128 stands for zero in the data rows.
Here are some numbered points:
ndarray[138 123 145 124 111 158 130 145 235 109 131 141 160] 0
ndarray[099 114 139 151 115 148 150 063 116 111 111 117 110] 1
ndarray[145 127 107 027 137 120 146 129 098 083 127 130 097] 2
ndarray[053 123 171 255 083 138 081 110 017 229 090 120 194] 3
ndarray[112 099 122 141 127 137 117 151 109 063 118 098 103] 4
ndarray[197 103 113 127 153 124 146 158 156 082 152 156 155] 5
ndarray[142 120 134 079 121 118 116 163 199 057 138 124 138] 6
ndarray[255 102 074 037 120 160 144 106 248 104 127 186 125] 7
ndarray[064 139 123 203 117 124 120 054 081 158 141 095 046] 8
ndarray[048 184 147 255 104 117 076 127 087 255 139 116 102] 9
ndarray[130 111 100 070 160 113 150 137 114 097 150 101 099] 10
ndarray[255 107 092 058 118 150 135 113 253 086 099 186 145] 11
ndarray[172 156 115 115 121 111 141 101 147 087 095 141 085] 12
ndarray[054 111 206 175 088 121 118 130 086 210 126 102 116] 13
ndarray[069 124 149 115 091 172 115 083 106 152 121 107 168] 14
ndarray[178 149 106 091 170 110 136 099 069 136 162 085 078] 15
ndarray[115 120 081 088 123 116 134 092 137 118 170 114 067] 16
ndarray[038 255 080 255 102 072 131 117 089 255 128 079 122] 17
ndarray[164 095 120 000 149 133 154 076 143 117 129 146 188] 18
ndarray[227 114 119 045 158 135 128 128 217 066 116 194 089] 19
ndarray[206 114 103 057 125 161 118 093 255 064 092 186 162] 20
ndarray[255 099 157 061 133 148 112 188 255 098 125 198 043] 21
ndarray[066 103 134 075 119 139 114 102 111 134 179 087 205] 22
ndarray[079 111 106 081 137 112 135 124 080 126 186 099 119] 23
ndarray[232 115 104 094 152 124 162 119 144 079 137 170 159] 24
ndarray[103 112 136 143 117 150 151 056 116 105 110 118 110] 25
ndarray[046 237 114 255 098 081 119 167 125 255 102 112 072] 26
ndarray[068 124 167 133 102 118 151 126 107 119 125 088 147] 27
ndarray[255 104 072 038 180 143 157 141 246 063 080 226 166] 28
ndarray[142 155 131 046 171 121 131 226 143 069 127 110 139] 29
ndarray[179 122 111 066 166 102 133 152 066 079 157 118 109] 30
ndarray[255 120 125 000 119 154 110 165 253 079 095 195 150] 31
ndarray[090 112 134 189 100 183 149 083 134 074 102 148 152] 32
ndarray[255 116 099 047 122 153 163 133 255 042 116 200 123] 33
ndarray[121 107 162 111 159 124 104 140 113 121 128 125 107] 34
ndarray[066 110 179 119 108 127 129 124 080 108 147 084 159] 35
ndarray[095 169 115 255 108 110 115 077 110 165 108 142 084] 36
ndarray[054 152 116 221 107 118 117 182 083 171 106 099 146] 37
ndarray[188 107 097 077 119 146 131 096 177 084 094 157 126] 38
ndarray[066 115 159 174 096 129 089 176 085 150 128 090 089] 39
ndarray[062 187 097 248 104 117 129 113 065 236 120 131 115] 40
ndarray[148 126 122 039 157 126 140 094 121 097 157 127 134] 41
ndarray[111 147 083 090 120 112 135 168 173 120 134 124 092] 42
ndarray[232 114 118 049 205 110 191 152 037 038 135 154 086] 43
ndarray[240 100 134 113 178 127 145 095 152 096 119 185 085] 44
ndarray[255 101 123 104 149 191 115 062 230 071 123 212 129] 45
ndarray[122 136 104 108 177 114 159 224 065 089 173 091 136] 46
ndarray[231 098 137 103 194 120 165 141 092 056 108 184 165] 47
ndarray[255 099 097 000 154 201 115 099 255 090 096 221 100] 48
ndarray[047 110 210 180 087 118 116 127 077 218 128 098 112] 49
ndarray[109 149 120 105 115 118 124 127 148 107 127 107 117] 50
ndarray[216 105 079 031 167 131 137 072 165 091 141 171 172] 51
ndarray[139 122 133 083 121 118 117 160 191 063 138 122 138] 52
ndarray[228 117 116 045 141 155 155 119 246 109 078 206 130] 53
ndarray[056 109 166 132 111 129 154 234 090 157 122 083 174] 54
ndarray[200 098 095 057 121 150 132 091 182 067 092 161 120] 55
ndarray[068 104 135 078 118 139 114 106 111 135 175 089 200] 56
ndarray[055 116 157 204 104 122 108 129 099 199 111 108 060] 57
ndarray[246 095 097 000 145 228 125 137 237 103 113 218 090] 58
ndarray[069 124 224 191 085 124 123 091 033 204 134 112 162] 59
ndarray[042 255 099 255 102 083 133 110 041 255 137 076 103] 60
ndarray[081 099 107 137 102 116 142 166 107 132 120 080 090] 61
ndarray[074 110 105 086 137 111 134 124 078 129 190 097 121] 62
ndarray[098 171 109 255 110 109 115 066 113 160 108 144 079] 63
ndarray[041 113 179 146 102 110 133 094 082 168 130 101 217] 64
ndarray[052 109 158 172 112 126 130 130 116 139 123 092 093] 65
ndarray[172 093 105 142 135 132 098 144 210 113 102 144 179] 66
ndarray[093 106 158 059 116 121 129 119 114 101 150 089 100] 67
ndarray[128 119 116 114 123 118 102 160 064 110 159 096 104] 68
ndarray[255 109 152 079 131 143 111 182 255 111 127 191 047] 69
ndarray[181 124 119 095 163 121 140 069 118 083 140 166 125] 70
ndarray[154 120 115 104 204 130 131 177 074 097 176 084 064] 71
ndarray[035 114 146 122 095 118 109 159 068 112 127 087 067] 72
ndarray[044 227 099 255 116 095 098 127 086 245 151 113 059] 73
ndarray[121 110 114 042 146 119 124 146 082 112 136 112 103] 74
ndarray[245 111 095 070 189 125 134 102 175 030 104 212 146] 75
ndarray[044 112 255 255 060 111 117 096 057 255 144 139 129] 76
New points follow, each followed by the numbers of its three nearest points above by angle, smallest number first.
ndarray[177 119 072 058 157 137 148 178 102 088 150 126 148] --> 29 30 43
ndarray[160 118 113 097 205 129 134 173 076 097 173 091 068] --> 10 30 71
ndarray[097 143 149 077 122 116 091 121 112 133 094 097 131] --> 50 67 74
ndarray[071 136 124 194 119 127 122 055 088 152 139 098 047] --> 8 36 63
ndarray[060 114 174 255 083 142 082 111 029 224 086 126 192] --> 3 59 76
ndarray[216 117 124 062 136 153 151 122 237 120 079 201 131] --> 11 48 53
ndarray[118 147 156 149 151 124 116 170 099 087 136 092 163] --> 35 46 54
ndarray[255 099 116 098 153 195 114 060 243 062 122 219 127] --> 20 45 48
ndarray[142 107 124 089 151 110 142 205 090 090 152 125 112] --> 29 30 46
ndarray[154 125 122 028 160 126 141 097 124 093 158 129 140] --> 2 18 41
ndarray[047 238 115 255 097 080 121 170 128 255 099 112 073] --> 17 26 73
ndarray[154 103 095 146 161 115 149 088 137 085 141 130 131] --> 24 70 75
ndarray[052 116 177 255 079 141 078 108 012 233 085 123 202] --> 3 59 76
ndarray[031 129 204 157 101 116 122 108 076 174 124 089 222] --> 27 59 64
ndarray[041 118 177 166 088 119 126 103 104 192 122 107 188] --> 13 59 64
ndarray[228 101 133 116 171 128 141 102 151 100 119 177 082] --> 19 44 75
ndarray[054 104 121 122 114 122 114 116 087 109 138 089 048] --> 61 65 72
ndarray[090 172 078 107 132 110 123 183 099 107 130 076 149] --> 29 46 68
ndarray[152 108 089 046 197 124 142 242 082 083 180 112 135] --> 29 30 46
ndarray[122 136 102 106 172 115 158 222 072 094 168 095 132] --> 29 46 71
ndarray[098 113 164 121 107 110 120 139 101 133 141 090 168] --> 27 35 64
ndarray[207 091 109 027 147 141 131 155 177 067 103 178 071] --> 19 48 58
ndarray[149 152 130 046 172 122 133 224 146 070 126 116 141] --> 6 29 52
ndarray[135 118 157 082 106 156 133 103 180 090 102 147 143] --> 20 38 55
ndarray[037 140 156 250 105 121 109 139 120 232 116 117 136] --> 9 37 40
ndarray[045 126 137 138 098 126 128 099 084 137 124 085 187] --> 14 27 64
ndarray[118 138 103 111 175 113 160 228 064 093 173 090 135] --> 46 68 71
ndarray[198 095 111 038 144 139 129 152 172 077 103 175 073] --> 19 48 58
ndarray[106 098 122 143 125 138 116 153 105 061 117 093 098] --> 4 61 72
ndarray[066 183 099 237 109 117 130 119 069 228 121 129 115] --> 40 60 73
ndarray[124 109 112 034 148 119 125 150 083 111 136 114 103] --> 2 10 74
ndarray[255 140 117 000 179 152 138 156 228 074 082 228 059] --> 19 48 58
ndarray[110 129 110 089 148 129 129 161 110 100 168 074 166] --> 22 23 46
ndarray[148 089 114 102 161 115 118 076 110 090 123 133 086] --> 43 44 70
ndarray[065 142 121 203 118 124 121 056 082 155 141 094 049] --> 8 36 63
ndarray[086 130 114 183 121 118 132 070 120 105 162 073 121] --> 1 8 25
ndarray[068 110 177 123 107 127 129 118 080 112 146 084 156] --> 27 35 64
ndarray[207 103 110 126 157 122 149 163 160 077 154 159 154] --> 5 24 75
ndarray[079 104 177 066 113 142 161 123 078 074 142 106 160] --> 27 35 67
ndarray[255 102 072 036 118 161 145 107 250 106 129 185 125] --> 7 11 48
ndarray[063 123 172 140 101 117 151 125 106 121 128 085 146] --> 27 35 64
ndarray[054 112 162 210 102 123 107 125 100 205 110 111 054] --> 13 49 57
ndarray[236 116 103 099 151 124 162 117 148 078 135 172 162] --> 5 24 75
ndarray[155 102 092 154 164 111 150 086 129 083 143 129 128] --> 24 70 75
ndarray[082 112 138 200 096 187 150 085 132 072 100 146 151] --> 1 25 32
ndarray[209 106 082 035 167 130 137 068 165 091 141 169 173] --> 18 51 75
ndarray[194 114 105 068 123 158 116 099 255 076 094 181 159] --> 11 20 53
